In the data rows, the value 128 means zero.
Here are some points, each followed by its number:
[119 132 113 161 116 151 134 124 140 139 155 124] 0
[139 135 108 186 100 163 129 132 156 150 144 115] 1
[196 129  92  96 129  34  49  83 143 118  38 119] 2
[115 120 143  92 142  52  88 134 132 116  65  99] 3
[119 115 158 146 120 120 129 118 129 134 124 127] 4
[124 144  94 196 107 158 135 134 190 169 156 117] 5
[129 136  92 122 123  77  83 103 138 121  82 124] 6
[125 128 122  55 168  35 107 127 116  86  48  91] 7
[147 150  37 126 114  49  43  97 155 130  31 115] 8
[132 126  98  95 148 128 146 121 103 121 129 152] 9
[132 131  94 101 131  60  67  93 139 111  58 118] 10
[122 117 144 151 119 138 134 127 131 131 141 123] 11
[115 124 158 109 130  75  98 121 130 125  81  98] 12
[127 128 129 179 115 190 166 138 127 229 185 150] 13
[119 123 137 156 106 146 116 123 144 143  71 128] 14
[126 139  75 115 132  69 247 101 144 123  75 126] 15
[136 140  96  94 139 123 140 118  98 123 138 148] 16
[129 131  64  66 120   0  16  91 148  98   0 113] 17
[111 125 165 100 148  58  88 134 153 108  55  93] 18
[134 144  84 132 123  95  95 107 136 130  94 126] 19
[158 144  60 102 143 130 127 125 104 123 137 164] 20
[132 135 104  99 142 125 139 119 103 115 134 152] 21
[115 100 255   0 230  83 159 149  43  64 113 149] 22
[115 124 164 133 122 203 117 117 124 133 123 116] 23
[115 125 198  79 156  68 117 231 110  92  91  95] 24
[128 129 120 113 138 127 140 126 112 116 143 135] 25
[117 122 148 215 120 146 115 119 145 138 141 116] 26
[125 126 136 174 117 195 165 131  63 151 182 147] 27
[127 126 132  83 148  89 139 160 123  96 103  87] 28
[121 127 132 155 113 146 133 122 145 137 138 118] 29
[126 121 119 174 117 225 133 124 136 142 148 129] 30
[117 117 165 208 111 249 182 155 130 170 228 155] 31
[137 144  87 105 137 200 148 119 108 123 138 147] 32
[113 120 144 137 125 128 122 122 130 129 123 123] 33
[116 129 139  95 146 102 135 140 125 115 113  88] 34
[115 110 172 118 119 104 107 116 139 132  98 110] 35
[138 140  86 193  83 164 148 128 180 153 168 128] 36
[138 123 119 237  92 255 190 142 141 174 241 163] 37
[135 142  72  40 163 103 141 122  75 105 117 170] 38
[126 128 120 160 117 151 136 123 135 137 146 126] 39
[120 124 159 154 124 166 156 129 119 132 121 141] 40
[129 136  98  97 139 134 141 118 109 116 137 151] 41
[126 129 129  95 135 109 146 138 118 101 125 114] 42
[141 122 151 147 126 134 130 123 135 129 136 124] 43
[129 122 125 161 112 147 130 122 141 137 151 130] 44
[114 128 189   0 194   8 138 158  89  43  24  52] 45
[133 136  90 199 100 167 133 149 176 163 143 116] 46
[133 130 105 106 136 120 131 122 110 118 128 139] 47
[130 124 141 156  75 141 132 120 135 142 133 119] 48
[135 128 150  53 113 208 169 143 124 152 197 149] 49
[133 130 103 187 111 161 136 128 144 153 155 121] 50
[255  69 255 108 149 174 166 157  79 129 208 168] 51
[128 121 133 191 119 196 166 135 132 147 202 146] 52
[128 115 142 183 115 193 165 136 128 146 189 151] 53
[123 131 109 164 119 153 138 123 145 139 151 134] 54
[122 119 148 155 125 139 126 123 132 125 136 125] 55
[139 134 102 106 150 122 136 128 105 115 128 148] 56
[121 128 141  96 166  86 130 133 113 100 105 109] 57
[ 88  78 255 108 143 169 158 151  83 121 196 163] 58
[150 153   0 108 104   0   0  88 176 155   6 121] 59
[108 115 162  54 177  59 131 156 107 193  77  77] 60
[133 134 135  68 163  94 139 145 102  89  99 105] 61
[158 165  46  62 150 130 141 255  92 118 134 172] 62
[144 135  92 102 151 131 147 123  98 133 132 151] 63
[133 137 113  83 151 117 140 118  91 116 121 154] 64
[124 131 102 201 108 175 137 127 172 159 159 118] 65
[136 144  90  38 161 102 148 131  78 115 111 157] 66
[130 129 125 164 115 145 133 127 134 134 165 121] 67
[127 131 113 113 140 128 141 118 110 116 130 142] 68
[130 124  86 189  96 168 122 133 177 160 154 132] 69
[128 132  91 134 127  98  99 102 117 125  99 127] 70
[111 113 139 193  94 136 109 137 163 152 123 120] 71
[109 101 214 158 127 255 171 132 114 142 200 162] 72
[125 120 137  56 116 143 122 119 137 138 145 120] 73
[127 127 137 194 116 204 168 134 131 149 190 149] 74
[120 125 146 136 121 126 125 119 137 127 126 116] 75
[122 122 137 127 127 114 120 123 124 124 124 120] 76
[126 127 124 160 123 141 132 122 139 133 151 127] 77
[159 137 109 207 103 163 136 135 154 160 148 124] 78
[135 129  94 205  98 173 134 130 170 150 146 162] 79
[126 131 129 192   0 209 171 130 139 146 213 154] 80
[119 115 154 144 127 122 133 124 133 128 136 119] 81
[110 106 168 100 135  67  72 123 129 111  69  85] 82
[124 108 151 109 125  63 101 121 142 126  77 100] 83
[133 135 101 107 137 158 129 121 143 121 132 152] 84
[133 139 102 184 106 170 134 138 156 158 150 122] 85
[107 105 176 151 116 129  61 125 148 146 120 113] 86
[127 130 112 110 131  81  95 108 130 116  81 116] 87
[134 141 110  77 152 104 127 125 100 107 123 139] 88
[127 121 147 109 119  75 104  97 144 114  75 107] 89
[125 116 154 150 208 123 124 127 141 132 155 122] 90
[127 136 113 101 144 119 138 125 114 111 128 136] 91
[128 116 121 182 109 141 127 130 156 144 145 122] 92
[131 129 100 187  99 176 121 125 165 170 164 115] 93
[129 122 143 105 142  94 122 134 131 107 113 104] 94
[127 134 119 174 110 151 126 116 145 143 147 131] 95
[114 119 154 181 101 138 111 134 154 140 125 104] 96
[136 122 106 200  99 175 121 132 176 160 157   0] 97
[141 137 110 185  95 171 112 128 179 161 155 124] 98
[126 128 179   0 199   8 133 162  98  51  29  59] 99
[133 138  95 222  80 187  87 139 188 182 178 112] 100
[135 143 121  73 164 108 144 137 109  99 132 111] 101
New points follow, each followed by the numbers of its two nearest points above, looking only along the 5 directions in which the numbered points spread most, nearest first.
[152 129 108  59 149 102 138 142  93 110 114 144] --> 88 66
[118 117 137 119 140  93 114 130 128 111  95 111] --> 94 12
[139 255  86  47 159   0  41 123 128  97   9  97] --> 17 2
[151 135  93  34 153 104 142 124  94 108 118   0] --> 28 61
[149 149  49  82 142 131 153 121  77 131 122 162] --> 20 63
[117 124 137 120 136 110 126 115 158 119 118 119] --> 76 75
[125 113 152 168 118 142 123 118 152 146 145 116] --> 48 29
[111 100 235   0 217  69 158 137  26  57 113 157] --> 22 61
[147 164  64  71 142 127 139 126 101  30 127 176] --> 38 66
[126 133 112 100 138  69  84 106 128 120  69 109] --> 87 10
[102 101 255   0 182  99 164 140  28  80 125 157] --> 22 58
[105  95 255 159 131 200 175 141 112 135 202 171] --> 72 58
[161 146  48  64 158 137 132 131 111 132 134 176] --> 20 63
[120 133 102  88 136  45  84 105 131 113  49 107] --> 10 3
[120 125 153  58 155  58 123 139 116  76  75  85] --> 60 7
[141 147  60  57 161 127 127 112  84 105 138 166] --> 38 66
[125 122 149 170 118 123 164 132 119 141 187 149] --> 40 67
[159 141  90 175 145 115 134 125 107 113 114 144] --> 84 47
[121 126 135 159 107 139 124 113 141 145 145 121] --> 48 29
[127 125 125 178 115 158 113 128 161 142 156 123] --> 92 95
[ 99  94 251 134 141 184 173 136 100 134 188 160] --> 58 72
[120 124 193 175 115 205 180 148 115 149 207 158] --> 72 53
[145 138  42 119 129  52  53  96 150 120  47 122] --> 8 2
[138 141 124 241  86 251 180 156 144 177 235 170] --> 37 31
[129 136  90  83 155 110 135 130  95 114 107 146] --> 88 64
[106 105 220  74 159 124 156 124  65 113 131 144] --> 58 90
[141 143  70 123 124  77  74  98 149 124  75 128] --> 6 19
[124 125 151 169 120 180 157 134 130 142 186 142] --> 53 52
[115 126 147 168 110 150 125 123 254 145 130 109] --> 71 96
[139 153  38 114 102  53  60  86 152 126  44 118] --> 8 10
[132 139 109  73 144 116 137 132 106 105 117 140] --> 88 64
[113 123 141 107 134 110 125 128 131 116 114 110] --> 94 76
[104 103 234 119 141 147 153 126  97 124 167 148] --> 58 23
[145 161   6 115 117  30  23  82 176 134   6 111] --> 59 8
[121 172 143 129 127 120 123 120 128 125 123 119] --> 76 33
[131 129 132 111 141 188 141 122 119 113 127 119] --> 25 40
[130 141  55 114 122  47  59  93 150 135  45 123] --> 8 10
[147 162   9  95 107   0   0  54 163 104   0 115] --> 59 17
[134 139 120  89 146 114 136 132 104 107 123 162] --> 64 88
[ 95  96 255 139 149 173 158 126 103 134 193 156] --> 58 72
[119 121 155  79 122 136 127 124 131 126 132 122] --> 73 90
[122 126 135 108 141 113 144 133 112  98 121 111] --> 42 34
[115 110 177 159 109 130 121 124 153 155 135 110] --> 96 55
[124 143  58  66 118   0   0  74 158 108   0 113] --> 17 2
[145 146  51  74 146 246 154 213  92 111 130 169] --> 62 32
[124 120 143  86 153  79 128 125 121  99  82  99] --> 57 94
